In the data rows, the value 128 means zero.
Every row has a hidden score from 0 to 40. What is each row's score? 20 is about the middle. The score is a weighted sum of the row's numbers plus the product of two more (or one squared), each taken from its middle value.
[156 136  95 126 122 113 135 116 151 124 112 128 176 129 142 137 119 104 132  94 129 127 100 118 135 137 128 117 143
 127 160 114]: 26
[122 141 104  83 119 150 134 115 130  98 122  87  89 214 195 171 111  92 149 109  56  27 135 124 139 125 150 111 116
 168  85 151]: 16
[184  91 146 132 193 128 165 172  87  82  97 121 132 125 135  88 104 170 105 123  96 115 136 162  17 127  62 113 140
  93 112 148]: 18
[121 152 105 124  45 145 131 118 132  90 136  85  93 245 195 178 114 126 137 104  62  25 100 177 101 125 130 109 118
 150  86 140]: 7
[144 139 112 151 113 136 130 167 127  91 166  78 152 116 135 118 125 155 113 142 112 157 106  81 102 118 122 165 142
 157 133 113]: 27
[107  47 150 106 191 176 149 210  56 101  92 176 156 144 120  76  98 102  90 187 128 108 156 198 119 128  88 143  17
 183  80 196]: 14
[148 131 109 123 122 119 131 110 104 132 110 121 139  84 148 127 139 118 105 126 125 103 110 116 139 137 128 121 145
 121 164 113]: 12
[123  91 124 143 141 113 179 167 127 136 106 188 190 125 167 151 107  72 133 162  54 129 164 196 128 147 124  99  63
 178 136  87]: 26
[114 163 156 116 155 123  76  85 115 181 143 146 132 104  60 117 200 112 135 158 215 200 105  74 131 141 127 131 151
 114 148  61]: 29
[121 124 111 135 112 141 131 117 139 133 154 115  98 136 120 188 131 143 128  65 117 126 136 120 146 125 147 155 133
 119 123 147]: 18
[143 139 113 151 116 137 127  75 134 104 159 103 158  82 133 117 126 121 145 167 133 158 131 112 103 118 122 164 139
 137 180 148]: 15
[143 102 116 118 130  78 149  75 150 109  97  15 124 115 158 157 104 109 122 116 101 145 138 152 148 137  77 122 125
 138 134 108]: 39
[122 124 115 149 111 144 182 117 165 132 134 115  98 137 120 143 131 144 128 113 128 126  93 120 146 125 147 121 134
 119 123 147]: 21
[127 144 135 129 125 115 125 138 124 108 154 100 146 109 145 112 122 152 137 115 126 133 139 156  96 100 109 139 145
 129 129 111]: 18
[134 137 114 206 120 113 133 115 144 137 113 128 146 115 146 136 122 126 132 115 127  99 111 117 135 137 128 123 144
 127 161 131]: 9
[172 126 103 127 119 108 136 137 154 137 112 126 146 112 151 137 131 107 124 120 134 126 112 129 134 162 158  90 123
 114 162 114]: 19
[127 119 145 104 148  59 173 176 106  86 111 115 127 123 119  67 115 168 123  98 142  94 110 128  89 128  94 153 146
 109 133 133]: 19
[ 69 164 116 125 128 121 131 115 191 179 107 130 146 119 139 113 124 101  95 125 131 128 112 118 137 138 128 116 123
 129 158 113]: 16
[ 65 199 180  74 161 103  74  93 101 229 149 138 148 255 113 148 207  94 235 110 174 104 101 126 119 142 147 111 128
 137 100  90]: 26
[143 139 123 151  92 137 128 133 125  88 165 112 148 129 133 107 126 167 132 128 131 158 131 106 103 118 122 164 140
 133 132 148]: 21
[121 124 137 132 113 110  96  68 137 179 134 116  98 138 133 143 131 141 134 115 155  89 136 121 146 112 155 120 132
 120 165 147]: 5
[133  65 142  96 186 163  70 131 128  68  69 123 103 125 133 160 104  53  64 171 135 158 131 142 179 136 140 105  76
 115 165 109]: 30
[144 112 133 103 153  78  60 102  68  79  98 121 130 213 207 170 148  39  86 155  92  35  71 153 158 137  98  69  87
 237  99 107]: 19
[135 133 111 128 117 112 139 118 158 132 110 124 147 109 154 137 110 106 112 118 123 125 112 117 135 117  74 116 145
 126 164 116]: 21
[103 139 116 150 123 107 148 145 154 157 146 124 136 155  93 143 147 135 166  58 139 120 133 132 124 121 148  83 124
 164 107 150]: 27
[115 133 123 137 147 131 130 156 135 142 153  88  80 153 114 122 142 136 139 109 135 101 138 124 118 126 146  36 129
 131 100 147]: 20
[132  80 124 135 138 124 178 152 138 137 105 168 138  95 169 155  82  85 117 182 100 136 158 190 135 137 127 107  73
 157 122  84]: 22
[127 126  85 105 144 168 135 177 149 111 112  91 129 124 170  67 115 168 125  96 122  97 109  96  69 128  94 152 123
 110 104 158]: 25
[108 125 146 104 146 121 198 175  92 107 113 114 131 123 121  67  93 204 123 123 120  97 110 128  69 119  95 154 148
 108 106 166]: 14
[131 163  82 140 121 126  81  73 184 169 104 214 144 104 164 134 127 113 113 148 131  87  29  66 236 137 106 130 167
 133 148  85]: 23
[134  80 172 132 165 135 130 165  73  99 178 165 240 121 125 129  89  91 112 197 125 156 187 185 111 137 105 120  39
 188 115 149]: 21
[141 160 116 110 117 152 164 101 123 104 165 105 167 143 131 101 129 151 143 154 117 159 131 112 104 118 122 163 137
 135 130 143]: 26
[ 94 136 107 127 118 112 139 116 156 130 112 125 146 110 151 137 115 110 133 112 123 132 111 117 118 137 128 119 109
 145 163 114]: 21
[164 153 116 125 124 114 191 115 148 138 112 130 147 120 142 136 124 100 131 126 133 128  94 119 137 138 128 115 139
 130 158 109]: 20
[147  98 103 155 139 119 151 110 153 105  95  95 115 106 162 160 155 114 109 116  96 120 137 150 104  94 145 126 129
 104 146 108]: 14
[119 152 127 148 109 150 108 110 153 166 127 190 102 126 139 120 137 153 120 137 131  70  32  69 199 157 125 119 159
 108 111 114]: 15
[122 118 106 119 148 155 111 112 143  95 146  87  86 214 189 148 111 121 108 115  74  29  98 123 144 125 150 111 156
 149  84  92]: 22
[116 134  90 138 107 129 137 132 137 142 139 115 111 151 117 148 140 138 141 106 133 124 159 124 139 126 164  97 120
 158 117 109]: 23
[128 132 136  99 137 121 149 179  59 110 122 107 189 207 199 101 105 154 118 122  54   0 112 134 116 127  99 143 135
 138  47 144]: 17
[139  93 123 160  98 143 195 189 119 117 170 135 152  81 159 141  97 160 169 174  92 118 176 204  91 118 157 181  93
 142 147 114]: 23
[134 137 113 126  78 112 135 115 195 137 113 119 146 113 148 136 121 106 132 120 125 126 111 117 134 137  83 159 187
 126 161 113]: 24
[120 125 119 105 116  83 128 137 129 133 135 116  98 137 118 187 138 141 135 115 135 126 135 120 137 125 170 120 132
 121 122 161]: 8
[115 136 108 127 120 112 145 116 166 137 112 158 146 113 148 169 117 106 132 121 147 126 112 118 134 120 128 118 144
 125 161 136]: 10
[147  99 107 135 129 106 146 107 152 104  95  81  98  90 160 161 100 111 107 120  98 146 127 146 103 136 109 113 127
 104 172 107]: 22
[136 136  93 127 120 135 137 116 154 137 112 126 182 112 164 137 114 108 133 120  86 126 112 118 134  85  98 118 185
 125 162 114]: 23
[147 158  69 117  83 117 131 114 146 112 121 125 135 191 221 201 113  97  94 109  53  26  74 122 121 137 134 114 141
 186  85 104]: 9
[118 124 115 132  75 117 161 117 139 132 168 115  97 135 120 115 131 143 126 114 128 126 133 120 146 125 147 121 134
 119 123 145]: 24
[143 139 119 110 115 137 127 133 125 122 165 103 136 109 133 117 108 137 132 128 114 156 131 112  70 144 111 164 113
 133 132 148]: 20
[157 151 112 122 158  96 134 120 150 115 114 166 153 123 126 134 123 102 138 119 138 126 113  94 132 149 111 113 136
 132 157 208]: 9
[138 141 108 153 111 132 135 136 127 105 148 101 129 140 153 116 127 183 148 123 112 157 132 113 100  74 122 163 142
 134 132 126]: 26
[135  81 112 118 172 162 159  81 196  96 114  86  55 126 134 169 111 132 140 118 130 147 142 121 122 124 132 132 114
 105 135 140]: 30
[103  56 163 133 157 137 120 150 104 119  78 164 124 155 116 103 111  73  96 204 135 138 182 173 167 126 119  95  23
 189  96 108]: 31
[225 184 161 114 162 125  81  84 107 227  88 193 143  93  52 132 207 100 146 165 223 173 106  95 148 141 127 151 145
 117 138  79]: 22
[126 125 149 104 149 122 124 175  89 110 112 116 141 125 123  67  91 166 158  99 124  98 110 128  97 128  95 197 145
 110 104 154]: 23
[154 104 106 144 122 145 148 131 125  75 150  70 115  90 151 138 107 160 118 129  79 183 157 117  69 117 139 169 124
 115 140 124]: 30
[121 124 117 157 123 141 139 117  95 133  84 119  98 128 153 143 167 141 121 115 155 127 136 153 146 125 147 120 132
 120 114 173]: 10
[119 111 119 131 113 117 131 115 136 105 137 116 106 137 116 144 115 147 131 114 138 127 124 121 144 126 148 125 136
 116 122 145]: 20
[133 136 112 126 121 122 132 115 151  99 112 128 146 116 146 136 107 104 132 122 153  93  49 118 117 137 128  75 143
 135 160 113]: 16
[137  87 119 135 140 121 195 150 143 146 112 161 164  91 173 158  85 110 124 173  89 129 158 190 127 137 130 129  90
 141 150  81]: 22
[119  73 245 130 195 139 109 160  90  88 133 170 185 118 117 121 106  68 102 198 158 144 185 182 116 128 131 107  30
 206 102  96]: 21
[111 147 111 134 115  99 128 127 150 173 117 126 162 131 130 130 125 101 147 112 133 124  78 123 126 147 134 108 141
 138 185 115]: 16
[133 136  97 126 121  39 132 115 151 137 112 110 146 143 146 141 121 104 132 143 129 160 112 118 135 137 128 117 143
 153 201  72]: 29
[121 148 114 132 112 122 131 147 139 137 134 115  43 136 120 143 130 143 128 114 129 116 136 126 146 125 193 111 133
 119 123 147]: 6
[139 148 113 158 107 183 137 143 126 112 170 101 163 120 134 154 131 150 146 117 115 169 116 116  94 119 119 157 141
 146 175 149]: 25
[161 124 117 132 169 141 129 117 112 133 134 115  98  91  71 143 132 142 117 114 129 126 135 120 147 125 147 120 133
 120 123 153]: 12
[133 136 111 126 120 113 133  95 153 136 112 127 159  73 147 124 132 104 131 122 127 127 145 118 135 121 122 117 144
 127 161 114]: 18
[116  69 193 129 234 134  91 150 121 123  94 185 174 131 146 141  97  19 102 211 130 137 158 189 160 131 122  92  37
 194 106  85]: 25
[137 151 138 132 123 108 170 187 122 116 160 112 153 119 121 109  96 146 122 111 110 132 141 116  85 128 109 136 145
 134 125 125]: 17
[102 200 139 121 153 141  48  83  91 188 134 125 125 255  89 212 214 141 148 106 189 104 120 123 136 130 167 116 126
 115  71  93]: 16
[106 161 156 127 132 148  67  64 119 186 145 163  95 130  46 156 206 142 138 140 202 170 126  92 184 114 126 129 134
 128  86 138]: 19
[119  71 149 130 160 132 138 150 119 126  96 182 173 126 150 149  94  47 168 203 108 136 159 189 151 138 123  97  43
 187 136  68]: 34
[126 153 120 130 120 101 134 139 143 158 122 130 158 104 136 149 135 104 168 152 136 126 115 124  96 143 130 114 143
 133 150 134]: 10
[193 110 113 151 114 136 129 133 126  87 133  94 136 107 134 118 125 124 132 103 141 158 131 112 102 117 122 164 141
 117 132 148]: 22
[143 138 112 151 116 137 127 113 125 103 165 111 144 109 133 117  57 153 132 129  95 158 131 112 103 118 122 152 139
 181 131 120]: 26
[127  86 133 161 143 150 163 168 108 117 156 146 118  83 150 193  93 126 115 193 124 163 178 184  31 118 120 159  63
 150 108 107]: 15
[123  73 125 141 134 150 215 152 128 130 106 153 111 116 144 164  96 135 118 169 103 129 182 193 140 125 148 125  73
 139 100 115]: 19
[132  57 158  55 189 174 119 125 124  50  79  98  55  76 124 107  75 166  51 139  98  93 124 148 100 136 114 181 119
  59 126 143]: 16
[133 171 182  74 136 138  58  84 101 152 158 168  75 105  84 100 189 156 129 152 190 175 134  78 145 143 107 120 166
 100 135 111]: 26
[161 179 149 102 142  94  73 124 127 251 119 183 151 123  71 112 188 100 150 146 208 166 106 105 129 134 162 121 152
 122 152 102]: 10
[131  72 127 132 151 130 140 108 134 123 101 203 194 102 166 149  81  78 111 189 105 133 158 189 140 120 126  83  67
 161 173  84]: 22
[ 81  36 192 131 160 167  93 149 117  94 111 186 128 172 102 132 186  43  87 255 150 139 209 188 178 126 138  77   4
 214  45 126]: 27
[114 124  81 132 106 119 139 147 126 117 172 101 156 127 120 109 133 151 132 114 132 154 108 118  91 119 121 153 139
 146 124 149]: 22
[122 124 146 132  83 141 131 117 166 133 134 114 111 135 121 131 129 144 129 114 129 126 136 121 146 125 147 130 133
 119 123 147]: 19
[132  86 116 140 132 156 140 109 135 101  90  86  71 133 129 166 162 145 128 113 103 145 161 133 118 124 164 128 113
 101 132 140]: 25
[213 140 112 126 122 113 131 115 151 137 125 128 149 117 145 172 121 108 132 123 129 127 112 118 136 137 128 117 142
 121 129 127]: 16
[112 192 140 112 171 115  43  81  83 195 106 140 153 244 110 156 229 103 154 121 175 107 131 108 140 142 150 116 132
 121 103  90]: 24
[136 130 103 126 135  85 124 115 157 101  89 125 144 107 155 137 107 106 127 122 124 126 111 116 137 137 155  97 144
 125  90  93]: 25
[135 169 163 113 134  87  80 101 123 143 154 158  85  82  67  92 173 117 138 133 202 169 127  79 136 129 102 149 153
 112 139 119]: 15
[121 124 115 132  99 141 131 117 139 133 117 115  98 136 102 143 130  80 128 114 129 126 136 120 146 149 147 121 133
  77 123 146]: 15
[105  55 202 105 192 151 135 209  55  75  92 178 156 147 117  70  88  90  89 189 130 108 156 198 120 128  88 122  31
 186  77 125]: 23
[115 131 162 137 108 124 135 124 176 139 137 114 108 163 100 139 135 141 138 108  84 124 138  81 140 126 146  77 132
 126 119 150]: 38
[112 206 149 132 153  94  64 114 105 234 140 189 183 179  35 102 209  87 182 146 241 169 118 108 156 143 124 104 132
 108 125 107]: 19
[145 102 107 117 130 124 162 111 146 107  75  84 122 112 159 158 140 110 128 117 100 145 111 151 104 136 143 124 116
 108 170 108]: 25
[108 166 235  96 199 131  81 147  72 164  95 175 123 118  41  46 194 164 134 145 204 125 123 101 135 140  92 186 154
 100  96 144]: 18
[101 124 112 133 111 131 119 116 141 132 134 113  98 153 122 144 128 145 129 136 132 126 136 120 145  92 147 121 159
 118 124 158]: 12
[110 153 192 129 127 146 100  93 126 207 139 165  94 125  54 122 160 148 156 134 157 183 102  91 182 127 101 130 151
 105 124 139]: 27
[155  65 122 101 129 148 195 152 101 141 135 147 116 110 148 165  81 144 121 163  74 100 177 192 136 112 149 133  82
 133  92 114]: 16
[128 139 116 151 130 136 130 133 136 103 188 109 135 107 135 118 125 155 132 127 112 158 131 112  59 118 122 190 141
  90 132 148]: 15
[134  79 133 112 131 161 158 125 128 139 129  91  60 132 115 173 149 161 106 117 138 154 158 153 115  77 170 147 126
  82 119 132]: 16
[150 152 111 126 152 112 153 116 190 137 113 127 146 135 149 138 146 106 132 120 110 126 111 117 194 163 138 118 132
  85 154 113]: 30
[122 124  67 132  75 140 132 117 140 125 134 114  98 135 121 103 129 144 129 113 128 101 136 120 145 125 167 121 127
  75 123 155]: 14
[143 139 100 151 115 137 126 132 125 103 166 104 136 109 117 117 148 152 132 128 114 158 130 112 103 118  93 164 140
 134 131 147]: 23
[109 145 119 146  62 114 140 139 166 155 144 114 129 171 115 130 147 120 158  96 140 122 128 176 129 127 145 102 127
 143  85 149]: 18
[159 136 125 148 119 110 125 128 118 116 192 107 133 114  78  93 135 158 137 130 117 160 130 114 100 119 125 172 144
 127 128 178]: 13
[131 151 115 152 116 135 126 135 123  80  91 119 140 114 131 116 155 152 165 128 105 158 132 113 102 118 122 166 137
 137 129 213]: 25
[113 125 118 103 156 123 145 175  87  85 112 117 121 127 121  67 120 135 136 101 126  98 110 128  98 128  95 152 143
 112 149 124]: 21
[121 127 132 126 114 182 139 120 133 103 140  82  95 221 195 177 113 128 120 101  61  25 111 125 145  85 150 109 119
 110  84 124]: 19
[158 142 132 130 148 106 136 122 150 143 103 127 155 124 143 133 170 103  72 117 131 126 142 121 130 138 127 140 142
 133 156  94]: 19
[133 136  75 126  79 113 133 115 152 137 112 128 120 115 138 136 162 104 132 122 128 111 112 118 135 163 128 117 143
 118 160 114]: 17
[107  57 166 101 194 144 141 189  56 100  92 166 110 144 121  77  97 104  92 187  93 108 157 199 118 128  89 125  37
 181  77 126]: 23
[120 125 119 204 112 141 128 116 138 168 135 116  98 137 118 143 108 141 128 115 130 126 104 120 146 125 147 120 132
 121 107 133]: 14
[118 222 151 161 123 116  77 129  75 176 173 178 188 131  31  72 193 140 164 137 195 208 129 106 129 121 177 150 144
 148 119 144]: 10
[107 150 121 128 128 165  91  92 124 180 138 169  95 130  49 120 194 153 135 138 198 164 125  90 179 117 141 126 146
 105  92 181]: 15
[155 139 113 126 120 112 136 151 123 141 175 127 145  74 134 168 124 109 134 120 125 126 111 118 125 137 119 121 148
 122 161 123]: 10
[133 129 111  86 111 113 131 115 151 127 112 124 115 116 146 136 120 104 132 123 129 127 112 118 112 137 128 117 142
 127 161 114]: 19
[125 125 118 131 113 141 128 117 137 115 134 116  98 138 113 143 133 115 128 116 131 127 124 121 147 155 147 120 131
 121 122 122]: 22
[136 185 150 107 169 124  39  72 101 188 110 142 133 232 111 171 208 102 141 124 163 108  93 117 132 141 186 120 135
 116 111  71]: 18
[136 143  98 106  99 110 141 120 164 111 123  93 125 191 227 191  92  98 129 100  51  38  76 122 117 138 136 110 139
 151 124  97]: 17
[121 151  87 137 116  93 144 132 151 152 119 124 168 137 145 128 128 100 153 107  88 140 131 163  94 138 133 105 141
 142 138 115]: 20
[124  75 126 177 114 150 162 151 122 141 134 150 116 115 143 144  99 138 119 167  93 129 182 193 139 150 148 130  76
 137 156 114]: 20
[137 150 131 135 165 104 134 137 113  63 156 108 158 118 126 107 121 145 154 106 128 151 126 138  90 123 107 140 124
 149 126 140]: 23
[142  90 112 169 128 118 199 147 150 159 116 156 162  82 179 160 105 116 101 165  79  92 157 190 144 137 146  58 100
 132 154  64]: 15
[132  92 123 159 136 145 188 154 113 117 167 138 154 103 197 169  67 137 126 180  77 161 177 177  94 147 125 128  86
 146 119  86]: 32
[124 129 187 119 159 117 152 205  89 115 114 122  94 130 123  53 120 165 128  95 177  97 112 132  71 130  94 149 145
 114 102 155]: 8
[120 132 126 129 116 141 108 113 138 135 141  90  95 148 148 122 193 120 132 163 130 127 135 121 143 126 149 127 130
 115 120 143]: 18
[140 151 146 127 125 114 127  99 122 117 160 112 162 109 118 114 107 166 141 113 124 115 158 114  93  97 111 146 152
 122 102 121]: 17
[115 177 156 119 145 133  64 119 124 197 119 209 121 120  68 116 194  84 160 154 192 168 117  91 174 156 171 127 167
  97 125  94]: 26
[135 132 110 124  97 117 131 100 152 134 110 125 142 111 147 142 111 106 120 125 127 128 111 117 138 137 128 120 110
 124 150 151]: 15
[121 170 145 124 162 177  81  92 140 128 116 152 143 104  43  99 176 108 141 143 194 164 102  88 172 123 123 125 169
 114 162 106]: 26
[147  93 110  86 135 134 147 103 151  90  59  99 104  99 115 162 101 121 101 125  98 132 135 136 134 136 145  94 126
  76 199 123]: 22
[139  93 150 137 155 126 172 196 111 108 153 149 168  99 147 150  83 129 123 174  73 155 158 153  95 128  44 138  77
 158 116  95]: 34
[128 124 119  61 136 136 140 102 151  99  93  99 110 101 187 163 100 131  99 126 119 191  79 148 112 136 145 130 112
 101 174 107]: 29
[117 144 133 147 119 142 120 111 128 146 142 122  95 147 105 170 155 143 132 119 135 129 135 150 145 126 150 126 126
 117 105 142]: 11
[114 193 108  98 144  68  73 118  64 173 162 136 166 129  51  81 189 139 167 129 208 169 137  69 124 131  94  99 151
 142  93 120]: 29
[108  89 111 108 140 141 135  98 140  80  91 100 105  99 156 165  94 110  94 131 144 149 162 179 147 136 129 132 124
  99 190 106]: 26
[137 169  82 133 198 107 130 133 103 114 157 110 163 132 123 109 142 146 146 109 129 157 142 156  91 128 104 134 145
 139  94 134]: 27
[111 137 119 131 111 142 154 116 136 121 134 117  98 139 117 143 134 140 128 116 132 127 136 121 115 126 147 119 130
  89 121 146]: 14
[131 159 115 178 105  90 138 155 119 125 198 102 167 143 129 105 174 144 193 111 126 154 139 122  79 120 120 146 121
 156 117 150]: 19
[158 139 144 150 115 138 122 132 122  76 165 109 136 115 129 117 162 150 177 131 117 159 131  83  79 118 122 163 137
 136 157 147]: 25
[120  76 129 134 147 126 169 152 137 132 102 169 170  88 166 153  82  75 132 190 105 132 158 189 139 137 125 110  66
 165 167 114]: 19
[ 92 125 120 131 112 141 128 116 138 133 127 116  98 137 118 143 114 141 138 115 129 126 135 120  86  77 147 120 133
 121 123 146]: 9
[161 159 126 165 114 144  81  82 159 126 132 189 132  94 152 116 112 164 119 154 115 103  74  60 187 117  92 165 177
 137 122 114]: 26
[134 136 111 171 120 112 135 116 183 137 113 166 146 114 147 137 109 106 132 121 139 126 111 118 135 137 128 118 145
 126 166 114]: 14
[124 125 151 116 179 151 121 183  86 111 112 118 127 128 125 130 116 163 142  94 149  99 110 107 151 128  95 151 165
 112 102 154]: 29
[141 139  87 150 102 144  85 132 122 104 165 106 136 112 129 117 148  93 131 131 117 159 131 112 104 156 122 163 137
 136 130 147]: 27
[174 142 114 155 111 130 165 138 103 106 167 103 144 115 106 114 128 150 138 123 116 166 133 114 100 118 121 158 138
 140 129 149]: 20
[142 143 151 130 115 114  85 128 125 107 180 109 147 105 128  83 127 137 138 130 124 150 140 103  95 128  34 140 143
 168 131 126]: 30
[138 100 117  86 113 141 136 125 164 133 134 116  75 138 118 143 117 145 140 116 137 119 136 121 147 143 147 120 131
 121 139 147]: 22
[125 144 121 111 123 113 131 112 205 148 119 130 143 119 138 108 136 110 123 123  77 145 111  98 103 138 139 124 121
 121 158 110]: 28
[144 125 143 105 144 120 157 176  94 129 113 113 127 118 168  68 154 157 112  94 118  56 110 127  95 128  95 168 150
  65 107 112]: 15
[151  63 126 126 136 181 131  44 137  81 104 112  34 101 124 207 125 166  81 129  88 150 151 147 129  88 170 120 130
  91 115 159]: 14
[146 154 106 127 101 112 137  97 103 108 111 126 157 112 150 137  72 115 133 120 126 126 129 133 134 137 128 118 145
 125 162 114]: 16
[135 136 107 127 128 107 137  85 155 140 112 126 146 112 150 137 116 108 132 120 152 126 112 132 134 137 128 118 146
 128 162 114]: 17
[137 123  94 127 117 110 139  95 177 136 113 125 146 110 151 124 103  81 133 118 119 125  70 117 133 137  84 119 148
 123 152 114]: 27
[ 96 193 134  77 171 129  53  95  67 207 136 100 101 255  88 127 214 142 168 101 177 105 142 132 126 131 163 110 107
 122  60 123]: 23
[122 124 102 132 111 140 133 117 140 132 134 114  98 122 168 144 129 145 129 113  91 126 136 120 145 125 147 140 150
 118 124 147]: 23
[127 125 146 104 148 122 119 154  90 110 112 115 127 123 131  67 116 168 123  98  81  97 108 128  96 128 110 153 157
 109 105 154]: 18
[158  92 116 174 132 161 154 145  79  59 118  75  92 106 125 122 108 158  98 134  85 220 153 142  81 132 130 177 121
 108 145 140]: 37
[135  77 122 112  81 131 124  97 132  92 113  91  68 125 124 171 117 143  89 128 123 149 135 149 129 124 165 134 110
  95 135 138]: 19
[100 127 112 126 121 143 134 115 152 137 119 118 149 112 146 136 120 104  98 129 128 127 112 118 135 137 128  89 143
 127 160 149]: 16
[143 143 129  95 121 113 133 128 129 107 154 108 146 103 129  93 117 104 138 111  91 132 139 113  94 125 109 141 170
  98 132 111]: 24
[135 136 107 109 118 116 138 116 161 151 112 152 146 142 131 137 102 108 133  96 124 110 139 117 112 137 128  58 147
 124 176 114]: 26
[130  75 172 126 151 150 141 118 136  90 112  84  80 140 170 162 103 137 108 111 108 145 218 231 118 124 161 117  81
  69  58 145]: 21
[134 118 109 105 120 112 135 116 153 137 116 126 146 113 142 137 148 106 132 121 126 126 112 118 134 137 128 119 129
 125 161 114]: 24
[122 124 116 159 109  90 117 160 144 132 135 114  84 133 122 143 119 145  58 111 162 133 135 120 145 112 147 122 137
 118 105 142]: 8
[151 100 133 119 135 127 139 122 122  78 142  81 166 107 135 134 107 151 116 111  99 152 165 146  62 127 126 146 127
  56 121 119]: 28
[125  71 198 119 136 122 211 219  80 119 110 177 150 112 151  83  81 155 121 145  90  98 159 203  86 123 104 152 111
 139  90  86]: 19
[109  55 147 107 159 182  81 102 106  56  89 116  73 153  78 157  78  66  67 164 153 158 149 148 159 125 205  99  54
 176 117 114]: 26
[132 148 126 101 122  80  84  75 184 167 103 214 178  95 164 135  94 114 122 174 131  72  55  46 222 155 106 118 167
 131 144  80]: 22
[139 168 124 142 137 129  75  99 156 137 145 198 107  95 124 111 174 156 120 145 129  67  58 103 171 127  87 140 160
 134 119  91]: 14
[122 124 112 132 112 140 160  84 140 132 134 129 136 135 122 155 128 144 129 113 128 126 136 121 145 125 147 121 134
 118 123 147]: 24
[136  80 114 117 127 108 137 103 137 132 115  82  62 122 131 170 112 149  96 118  53 179 158 143  73 124 164 133  90
  94 136 140]: 24
[ 75 163 165  99 168 128  90 149  70 164 118 178 123 120  50  46 191 144 132 124 186  84 101  99 134 124  90 162 129
  85 102 145]: 7
[115 134  54 110 108 128 126 128 135 143 138 114  65 181 118 137 151 163 143 106 136 124 140 125 172 126 146 111 129
 131 115 148]: 26
[109 120 128 132 122 162 107  92  96  51 154 120 126 187 188 150 115  84  95 153  42  66  82 112 119 118 122 135  87
 191  85 142]: 18
[181 137 113 126 121 113 132 115 152 137 193 128 146 116 114 125 121  93 132 122 103 127 111  70 135 207 107 117 143
 127 204 136]: 26
[112 141 119 143 103 117 139 121 135 150 142 124 122 163 116 133 144 135 152  99 137 122 142 117 133 127 145 106 132
 138 112 175]: 18
[121 125 117 132 111 189 131 117 140 132 135 116  98 135 120 143 149 143 139 153 128 126  97 120 146 125 147 121 134
 119 115 146]: 17
